Turns, then the turns between two rows, first turn first; the first pair answered:
k_812:
[ 14  -4   2   2  16  14 -13   8   2  -5  -2  15   7   1   0] -> [ 18  -4   1   2  11  16 -11   4   7  -5   2  17   3   2   3]
[-12  -3   5  -9   9  -7  -2  -1  -8  -5  -4 -17  15  -2   2] -> [-17   0   7  -7  12   2  -4   9  -7   2  -6 -11  13   1   2]
[  2  -1  -1   1  -6 -11  10  -6   1   0   1 -14   1   3 -13] -> [ -2   0   0   1  -1 -12   8   0  -3   1  -3 -13   5   3 -15]
[ -7  16 -11  -6 -12 -25   2   9 -17   3 -11  -5   7   4 -14] -> [-10  19 -10  -5 -10 -16   0  19 -15   9 -11   1   5   7 -13]
k_774:
[-12   1  -4   1  -3  -6   3  10 -14  14 -13 -10  10   9  -8] -> [  6 -11   5   6   6  -7   2 -10 -12   0 -13  -6  19   0  -9]
[-6  7  0 -1  1 12 -6 14 -3  6 -5 11 -7  3  7] -> [13  4  5  5  3  6 -3  7 -2 -5 -8 17  1  0 -6]
[  3  10   3  -4  12  -7 -21  -9  -7  -4  -6  17   3 -15  16] -> [ -8  23  -3  -8   2 -10 -17  12  -9   7  -8  16  -4  -5   8]
k_457:
[ -8  -2  -9   4   0   7 -10  12   8   8   4  -6 -13  -1  -2] -> [-10  -1  -9   4   3   0 -10  15   2   6   1 -11  -8  -1  -8]
[-8  8 -1 -8  1  5 -8 11  0  5  1 14 -4 -3  0] -> [-10  -1  -5  -8 -10   6   2   6   6   7   9  -1 -10   2   1]
[  4 -10   2  12   6   4  11   2  -3  -3   8  -9  15  -2  -9] -> [ 8 -4  5 13 12 10  3  3 -3 -3  5  8 14 -6 -5]
k_30:
[  9 -11   6   4  -6  21   5  -3  20   0   3   1  -5   4   4] -> [ -6   8 -11 -11 -21  -6   1  -2   8   1  -1 -12 -11   2   8]
[  2  -3   3   4  -3   2   7  10   2   2  -2  -3   2   4 -15] -> [ -1   2  -1   0  -8  -2   7  12   0   4  -3  -5   0   5 -13]
[  0   0  -4  -4  -7   3  -2  -9   3  -3   3   1 -10  -1   6] -> [  1  -4  -2  -3  -3  -1  -1 -13   1  -7   2  -4  -4  -3   4]
Now pairs of rows:
Each pair is two turns apart.
[ -4  14  -5  -4 -10 -20   0   6  -5  -9  -6  -2  -1  -7 -12] -> [ 10  -5  12  11   8   5   3   6   4 -12  -5   7   8  -6 -18] -> k_30 then k_812
[-3  3  8  1  2  5 -1 -6  8 -2  5 11 -4  1 11] -> [ -1   0   7  -1   1  -4  -1 -14   6  -7   4   4   0  -2  10] -> k_812 then k_812
[ 14 -13  11  14  -5  -9  10   7  -4  14  -4 -12   1   4   0] -> [20 -9 13 15 -2  3  3  5  1 16 -3  5 -6  1  9] -> k_457 then k_457
[ -7 -17   0  -3  -3   2  13  -3  -3  -4   9 -10  -2   4  10] -> [-1 -5  5 -2 10 11 -1  0 -7 -5  2 17 -1 -4 16] -> k_457 then k_457
[ 10   9 -10  -3 -11   5   2  -9  12   8   7  10 -20   1  17] -> [ 20  -7  -4   2  -4  -4   4 -26   9  -6   5  -1  -6  -6  11] -> k_812 then k_30
[ 6 -4  5 -5  8  5  2 -4 -2  6  2 -2  4 -5 -1] -> [ 3  0  1 -8  5 -3  1 -5 -6  5  1 -7  4 -6  0] -> k_30 then k_30
[ -3   3   0   3  -6   4 -10  -3   9   9  -7   5  -6  -7  22] -> [ -9   5   0   3   2 -13 -10   4  -5   4 -18  -5   9  -8   7] -> k_457 then k_457
[  1 -12   2  -2   9 -11   3  -1  -7  -5  -8 -15   9 -11  -8] -> [ -4 -15   7   2  12  17   2  11   5   8  -2  -4   0  -4   2] -> k_774 then k_30
[-11   7 -10 -11 -12  -1  -2  -4   0  17   5   4 -10  -4   5] -> [  1  -5  -3  -8  -3   1  -4 -22   2   5   7   6  -3 -14  11] -> k_774 then k_774
[  5 -12  10  10  -1   2  16   7   8  -8   0 -13  13   8 -17] -> [  2   5  -2   1 -22   4  17  11  14   2   7  -4  -8  12  -8] -> k_30 then k_812
[ -2   5  -5  -4   3  11  -4   5  -4   5   2  11 -16   6  11] -> [ 12  -2  -5   1  -9   3  10   1   1  -2   6   2 -15  12  -8] -> k_774 then k_457
[-8  4 -1 -6  8  5 -4  2  3  9  2  2  0 -3 10] -> [ 6  7 -2 -2 -2  4  4  5  8  8  4  9 -4  2 -5] -> k_774 then k_457
[  0   1   0   1  -6  10   5  -5  11   2  14  -1 -11  -1   9] -> [ -5   8  -1  -2   6 -15  -2  -4  -8  -8   0  -6   8  -8   0] -> k_30 then k_457
[ 11 -10  10  -5  -5  16  14  16   7   3   4 -16  -2   7   9] -> [ 14 -11   8  -6  -9  11  17  12   8   1   4 -20  -2   8   6] -> k_812 then k_774
[-18  -2   0  -2   4   3 -10  14  -5   6  -3   1  -1   4   6] -> [  7  -1   5   7  -2  -3   0  11  -1  -3  -4  10   3   8 -18] -> k_457 then k_774
[  3 -19   4   7  22   9  -7   1  -5 -12   2  -2   8  -5  11] -> [-14  -4 -14  -5  -8   0   2  15  -2   2   9 -16 -13   8  12] -> k_30 then k_457
[-2  0  4  3  1 11  3 17  0  4  0  2 -1 10 -7] -> [ -2  -3   2   3  -2   3   8  14  -1   1   0  -6   2  11 -13] -> k_812 then k_457
[ 12 -16   4  15  10   1   5 -11  -4  -8  -2   2  23 -13  -9] -> [ 13 -16   5  16   5  21   4 -10   8   1   6  12   9 -11   4] -> k_812 then k_457
[ -8   5   4   1  12  11 -11   3   1   3   0  16  -4  -6  15] -> [  5  13   0   2  -4   8   0   9   6   4   1  21 -11   3  -2] -> k_774 then k_812
[  6  -8   4  10   9  11  -4 -16   5 -11   1  -5   9  -5   4] -> [ -4   3  -8   0   1  -9  -7 -17  -3 -11   0 -15   7  -6   7] -> k_30 then k_30
[  4  -4  -3   1  -7 -11   5  -9   4  -2   4 -11  -4   1   0] -> [ -4  -2  -4  -1  -3 -15   2  -4  -1  -1   1 -14  -1   1   1] -> k_774 then k_812
[  7   5  -6   4  -9  -5  10   7  -2  -1  -1  -5  -3   8 -16] -> [  8  11  -3   4   1  -8   1   4  -9  -6  -7   4   3   1 -14] -> k_457 then k_30
[ -4  13  -2  -5   4 -13  -9   2  -8  -4  -8   6   3  -4   1] -> [  3  -1   0  -4   2 -11  -5 -18   0 -10   1  -3   3  -8   9] -> k_457 then k_30
[-11   9  -2 -11   0   4  -4   6  -5   9  -1  -8  -3  -1   6] -> [ 12   9   5  -2   0   4   3   6  -3   0  -4   6   3   1 -14] -> k_774 then k_30
[12  4  6  9  0  6 -1  5  2 -1 -2 12 -1  0 -2] -> [  6  13  -4   0 -10  -5  -3   1  -1   0   1   7  -9  -2   5] -> k_30 then k_457
[ -7   0  -3  -1 -10   6   6  14   4  10  -2  -5  -4   9  -8] -> [ 11 -12   6   6   3   2   4  -5   3  -6  -6  -1  10  -1 -12] -> k_774 then k_812
[  8   7  -8   8  -1 -13   5  -2   7   7 -10  -6  -7  -3  -3] -> [  0   6  -9   5  -1 -10   3  -1   7  10  -8  -9 -10  -4   5] -> k_774 then k_774
[ -7  -1   0 -10 -13  -8  -4  -5   2   5   6  -5  -4  -9   5] -> [  2 -10  14   1   5   5  -5   0   4   1   1   6   8 -10  -3] -> k_457 then k_30
[ -8  -9   8   1   4   2   4  -9   3   1   7 -14   7  -7   5] -> [ -8  -3  10   1  14   4  -3  -4  -2   0   1  -2  11 -11   6] -> k_812 then k_457
[ -6 -16  14  -1  10  14 -11 -12   4   8  -7   1   7  -1  10] -> [-16  -5   3  -8  -8  13  -6  -2   7  18  -1  -4  -8   8  13] -> k_457 then k_30
[-10  -1  -4  -1   3  -2  -2   4  -9  -2  -2  -7  10   3 -10] -> [  0  -5   1   3   9   4  -3  -2  -6  -6  -2   0  13  -1 -10] -> k_812 then k_774
[-10  -6  -5  -2  -8 -18  13  -6  -5  -4  -1 -30   9   2  -7] -> [  0  10   6   1  20  -7 -13  -3 -13 -10 -15  14  16 -14   2] -> k_774 then k_457
[-10 -11   5   9  13  19  -6   3   8   9   1  -4  -2   2  10] -> [-19   3 -10  -3  -4  -2  -6  -3   3   9   3 -14 -11   2  17] -> k_812 then k_30
[ 13  -5   9  11  16  -1  -7 -16  -1 -12  -9  16   6  -6  -5] -> [-27  -4  -6  -2   0   2  -3  -1   3  11   0 -12 -11   6  15] -> k_774 then k_457
[-2 11 -2  2 -3 -3  3 10  5  5  5  0  0  3 -2] -> [ 5  8  4  5  8  0 -3  2  3 -2  2  8  5 -4  1] -> k_30 then k_457
[  7   8   6  -7   4 -11   3  -3  -6  -9  -9   4  -2 -13  -5] -> [  5   0   3  -8  -8 -11  12  -8   2  -7   0  -9  -9  -8  -3] -> k_457 then k_457
[  0  -9  -6  -3 -11   2  16  -6   2   3   8  -9  -5   6   5] -> [ 5  6  1 -1  7  8 -2  0 -6  1 -3 21  0 -4  9] -> k_457 then k_457
[-18  -8   1  -3   1  15  -1   1   9  13   6 -14  -8   6  17] -> [  5   3  -1   1 -15  -2  14  11   7   5   1  -8  -3  15 -22] -> k_812 then k_774
[ -9   5  12  -7   3 -18  -2   1  -6  -7 -10  -7   4  -9   7] -> [-9  2 18  0  6  9 -1 17  4  4 -6  6 -3  0  7] -> k_30 then k_774
[ -1   4   0  -1   4  -2 -17   2   0   4  -7  19   1  -7  13] -> [  7   3   2   1   3  -5 -14   1   0   0  -8  22   4  -6   5] -> k_774 then k_774
[-10  10  -7  -5 -14  -4  -3 -10   7   8  12 -15  -4   7  13] -> [  7  13  -3   2 -12 -18   2  -5   1  -2   2  -9  10  10 -17] -> k_774 then k_812
[ -1   0   4   1  11  -8  -7  -2 -13  -7   1  -4  14  -2   4] -> [-2  7 -2 -4  0 -2 -9 -7 -5 -1  9  4 -1 -3 18] -> k_457 then k_30
[ -4   1   1 -11  -4 -34  -2   7 -11  -1 -10  -8  19   3 -10] -> [ 18 -16  19   7   4  12   3  11  12   5   1  18  11   9 -10] -> k_30 then k_812
[ 1  5  4  0 -1 11 -9 14 10  5 -1 23 -7  2  1] -> [15 -3  7  2 -2  8 -5 -2 14 -3  2 22 -5 -3  2] -> k_774 then k_812
[ 1 -2  2  8  7 17  3 13 11  3  7  1 -2  2 -5] -> [ -6   9 -13  -4  -9  -8   3   4   5   0   8 -13  -7  -1   1] -> k_812 then k_30
[-17  11  -5  -2 -11 -11   4  17 -11  10  -6 -11  -5   8 -15] -> [ -3  20  -2   0 -11   9  -5  11  -1  12  -2  21 -19   2   0] -> k_457 then k_812
[-20   0  -1  -3   4   3   0  10  -3   8   0  -9  -1   8   4] -> [  3   0   5   6   6  -1   6  10  -2  -3  -4   3   7   9 -19] -> k_774 then k_812
[ 10  -2  -2   2  -1   0  -6  -6   4   2   9  11  -1 -10  11] -> [  5   1  -6  -2  -1 -12  -8  -7  -3   0   6   4   3 -13  10] -> k_30 then k_812
[ 11   9  -3   0  -3 -24   6   4   1 -13  -3  -4   8   9 -16] -> [ 13   5   6   7   7  -3   5  16   5  -7  -4   9   9  12 -19] -> k_812 then k_30
[ -8 -14   3   0   4   9   1 -12   8  -1   5  -6  -1  -2  14] -> [-11 -12   5   0  12  -2  -2 -10  -3  -6  -4 -10  11  -4   6] -> k_812 then k_457
[-28 -10  -1  -2   8  26  -4  16   5  25   4 -10  -8  10  22] -> [  8 -10   7  12  10  -6  13  18  -7  -2 -13  -9  23  13 -37] -> k_457 then k_774
[-9 -8  5  2  9 10 -1  9  1  2  0 -7  6  2 -2] -> [-4 -8  6  3  5 17 -1  6  7  4  4  0 -1  1  3] -> k_457 then k_812
[ -4 -10   0  -4   1   3   3 -21   3   0   5   6   3  -4  11] -> [-11   3  -9  -8 -14  -3   9  -2   2   9   5   4  -6   8  -1] -> k_774 then k_812
[ 16 -18   9  11   4  16   2  -8  12  -5   1   7   4   4  -4] -> [ -4 -14  -3   1  -8  18   2  -6  16   8   9  -7 -10   8  14] -> k_774 then k_812
[ -8   8  -1  -4   4   4 -20 -14  -2  -1   1  20 -12  -3  12] -> [  0  17  -6  -2 -10  -2 -11  -3   0  -1   1  23 -16   6  -5] -> k_774 then k_812
[  5  13  -5  -7  -3 -11  -3  -4  -6  -5  -2  10   1  -5  -1] -> [-10   3  -2  -7   5   5  -6  -1  -2   4   3   5  -3  -4  16] -> k_30 then k_774
[-5  7 16  1 12 28 -1 24  5 14  5 31 -8  7 -7] -> [  5 -23  14   4  -8  21  25  -2  20   7  22  -6 -11  14 -12] -> k_774 then k_457
[ -2  16  -8  -7  -5 -17  -9   1  -6  -1  -2   6  -5  -3  -1] -> [14  1  5  4  7  2 -8 -8  3 -7  1 17  1 -7 -1] -> k_774 then k_30
[-3 -1 -9  0 -8 -1  2 -8  2  0  4 -6 -6  0  1] -> [-2 -1 -7  2 -7  6  3 -6  6  2  5 -2 -9  2  2] -> k_30 then k_30
[ 3  8  4  8 -7  9  0  7  6  9  3  6 -3  8 -2] -> [ 8 -4 10 13  3  7  3 -2  4  0  1  0  9  5 -7] -> k_30 then k_30
[ 19  -2   1   2  -8   4   7 -11  10   4   3   9  -3  -1 -10] -> [ 17  -2   1   2  -2  -8   4 -13   1  -2  -4   4   7  -5 -15] -> k_812 then k_457
[-18 -12  -1   1  14  -2  -2   3   2 -10   1  -1   0  15  13] -> [-11  -2  -3   3   8  -7   2  16   0 -10  -4   7   2  21  -7] -> k_457 then k_774
[  9  22  -8  -4  -3 -12  -3  -4  -3   2  -2  12  -6  -3   7] -> [16 15  0  3  3  5 -1 -1  4  3  1 21 -5 -2  6] -> k_30 then k_30
[-7  2 -1 -5  2  2  6  4 -1 -1 -6 -3 -5 -1 -9] -> [ 0  2  3 -3  7  6  3 -1  0 -4 -6  6 -3 -6 -6] -> k_457 then k_774
[  4   2  -9   0 -12 -12   0 -18   4   4   5  -9 -16   4   7] -> [  9  -9   3   9   9 -15   0 -15  -5  -6  -6 -11   8   1 -10] -> k_30 then k_457
[-13  -3   7  -3  -9  15   8  20   6  -4   6 -11  -5   3  -2] -> [ -3  11   1  -6 -20   5   9  19   5  -7   5  -2 -11   2  -7] -> k_774 then k_30
[ 11 -10   0   4  -3   1  10  -8   4  -2   1  -8   0   4  -9] -> [  5  -2  -6  -2  -8  -9   8  -8   0  -2   1 -12  -2   3  -7] -> k_30 then k_30
[ -7   3  -5   0  -9  -7   4  11  -3   9  -5 -10  -5   9 -10] -> [  9   4   0   5  -8  10   2   4   7   8   0  12 -13   5  -1] -> k_774 then k_30
[-3 -3 -7 -2 -6  5  4  2  2 10  7 -2 -5  2  4] -> [-8  0 -7 -1  0 -1  3 11 -6  9  0 -3  3  3 -3] -> k_457 then k_812
[-6  6  2 -3  0  3 -4  1  2 -3 -3 -1  2 -4 -1] -> [-4  2  1 -3 -1  2 -2 -4  3 -5 -1 -6  2 -5  1] -> k_457 then k_30
[  1  21 -13 -12 -17  -5  -6  -2  -1   8   7   6 -19  -3  13] -> [ -9  17 -15 -13 -15 -21  -1   4 -11   5   1 -14  -6   0  -1] -> k_457 then k_812
[ 15  -1  -1   4   8 -11 -11 -19  -7 -15  -5  12   0   2   0] -> [ 14  -7  -1   3  -2   2  -6 -21   4  -8   6  11 -12   6  10] -> k_812 then k_457
[ -9   5   2  19   5  11  -5  -6   1   7  -3  -4  11 -11  -2] -> [ -1  14  -1  19  -3   4  -1  -2   0   4  -5   4  10  -8 -14] -> k_30 then k_774
[-5 -1  2 -6  8  8 -7  5  3  0 -3 11  6 -3 -6] -> [-2  2  0 -7  5 -4 -7  0 -1 -5 -6  9  8 -5 -9] -> k_30 then k_774
[  9   2  -5   3  -9 -16   5  -6  -3  -7   4  -9   6   1 -10] -> [ -6   7 -10  -1 -12 -13   3   4  -4   3   6 -13  -1   5  -3] -> k_774 then k_774
[  1  -6   0  -2   6   6 -11 -23  14  -2  12  -2   1 -13  20] -> [ -1   2  -1  -2   4  15 -13 -12  16   5  12   9  -7  -9  21] -> k_812 then k_30
[ 16 -14   2   0 -10  12   7  -3  -1   2  18  -9   0   4  -8] -> [ 11  -2  -3  -4 -18  12   5   5  -1   8  18  -3  -8   7  -4] -> k_812 then k_30
[ -5  -2   2  -1   9   1   8   2  -8   2   0  -4  16   2 -11] -> [-5 -2  4 -1 15 13  0 -5 -4  5  4  7 10 -4  5] -> k_774 then k_457
[ -4 -10   7   2   7  19  -2   1  -1   5   4   8  -4   6   6] -> [  5  -5   4   3  -6  15   5   3   3   5   6  10 -10  11  -5] -> k_774 then k_812
[-13  -9   2  -5   5  23  -5   1   4   2   3  -7  -7  -1  23] -> [  4  10   0   1  -8  13   5  24   1   0  -6   9  -6  12 -16] -> k_774 then k_457
[ -5   0  -8  -7 -15   5  -1  -7   8   6   8 -15 -13  -1   9] -> [ -2  15  -1  -5   6   6 -18   1  -4   2  -7  13  -2 -11   8] -> k_457 then k_457
[-4  8  2 -1  1  2 -9  8 -5  4 -7  9 -2 -2  3] -> [ 2 -1  3  0 -2  7 -8 -6  2  2  0  7 -6 -5 12] -> k_30 then k_457
[  7 -18   8   2  11  13   3   1   7   1   2  -2   3   4  -6] -> [-15  -3  -6 -11  -1  -3   1   8  -1   9   1 -15  -5   6   2] -> k_774 then k_30
[-3 -1 -5 -2 -5  3  3 -2  6 -2  0 -4 -1  8  5] -> [-3  2 -3 -2  3 -5 -2  0 -2 -7 -7 -2  7  4  0] -> k_812 then k_457
[-10   6  -5  -8 -16  -7   9  19   2   7   3  -8  -1   2  -5] -> [ 19  -4   8   2   1  -4   3  -6   4 -12   0  10  12 -13  -6] -> k_774 then k_457
[ -2  -3  -1  -5   0  -9  -1 -13   2  -4   0 -10   1  -3   7] -> [-10   9  -4  -7   1 -10  -4   4  -4   1  -6  -3   0   1   3] -> k_457 then k_774
[  7   0  -3  -2   5 -15  -2 -14 -11 -10  -9   0   8  -8  -1] -> [  1  12  -8  -4  -3 -18   1   2 -13  -2 -11   0   4   1 -10] -> k_774 then k_774
[ 20  -2   6   7   9  -1  -4  -6  -2 -10  -6  16   7  -7  -9] -> [-18 -10  -6  -6  -1   2  -3  -2   1   8   5 -18  -7  -1  16] -> k_774 then k_457
[ 12   7   4   1   9 -12 -11  -8  -3   6 -14  16   2   6  -5] -> [ -3  -5  -2  -4  -2  -4  -5 -17   8  16   1  -6 -11   9  16] -> k_774 then k_457
[ -5  16  -4   1  14 -13 -16  15 -17  -1 -12  23  14  -3 -13] -> [-11  -9 -16  -2 -22 -15  15   0   4   5  13 -25  -4  13 -11] -> k_457 then k_457
[  0  -4  -2   0  -6 -17   1 -13  -8 -14  -5  -8  16  -3   3] -> [ 6  8  2  1 -2  5 -9 -7 -2 -7 -3 24  4 -5 15] -> k_457 then k_30
[ -4  -5  -1   1  -8  -6  -5   1   3   5   1 -15   3   4  -9] -> [ -2   1   4   1   7  -1 -19   0  -2   3  -5   3   8  -5  -1] -> k_457 then k_774
[ -8  -2  -5 -10  -1  -8  -1  -6  -3   1   2 -16   2  -1  11] -> [ 7 15 -1 -5  3 -4 -7  5 -5 -1 -6 13  3 -1  0] -> k_774 then k_457
[ -8 -14  12   4  11   3  -1  -2  -7   4   7   0  18  -2   5] -> [  1  -8  13   6   6  -2   4   4  -8   1   4   4  22   3 -11] -> k_774 then k_774
[-25   2  -3 -16   2   1   0   9  -6  17  -6  -8  -3  -5  18] -> [ 16   8   3  -3  -9 -11  15  11  -3   1 -12  10   6   2 -26] -> k_812 then k_774
[-19  -3   0  -6  15 -16  -1  -1 -14  -1 -13 -24  16  -1   0] -> [-25   5   3  -3  15  14  -4  23  -4  17 -10  -3   1   9   6] -> k_812 then k_812
[ 0 18 -1 -2  3  5 -7  5  3  0  0 20 -2  3  2] -> [  2   0  -3  -2 -12   3   9 -11  14  -1  13  -3  -7   8   3] -> k_774 then k_457
[ 15   3  -1  -1  -6  12  -8  -8  -2  -9   2   7   6 -12   9] -> [ 17  12  -4  -1 -12   7  -3   5  -5  -7  -2   9   4  -4  -6] -> k_774 then k_774
[  7 -15  -3  -5   1   4   1 -23   2  -9  12  -1   3  -9  16] -> [-10   4 -16 -13 -20  -3   8   5   0   6  13  -7 -10   8   5] -> k_774 then k_812
[-6  9  2  3 10  6 -2 26 -2 12 -7 12 -3  9 -7] -> [-12  10  -1   0  12  -5  -3  24  -9   9 -11   3   3   8  -8] -> k_30 then k_812
[ -4  -3   8   7  -2  15  10  21   7   8   0   0   2  14 -18] -> [ -3  -1   7   6   0   6  10  20   1   3  -3  -3   9  13 -26] -> k_812 then k_457
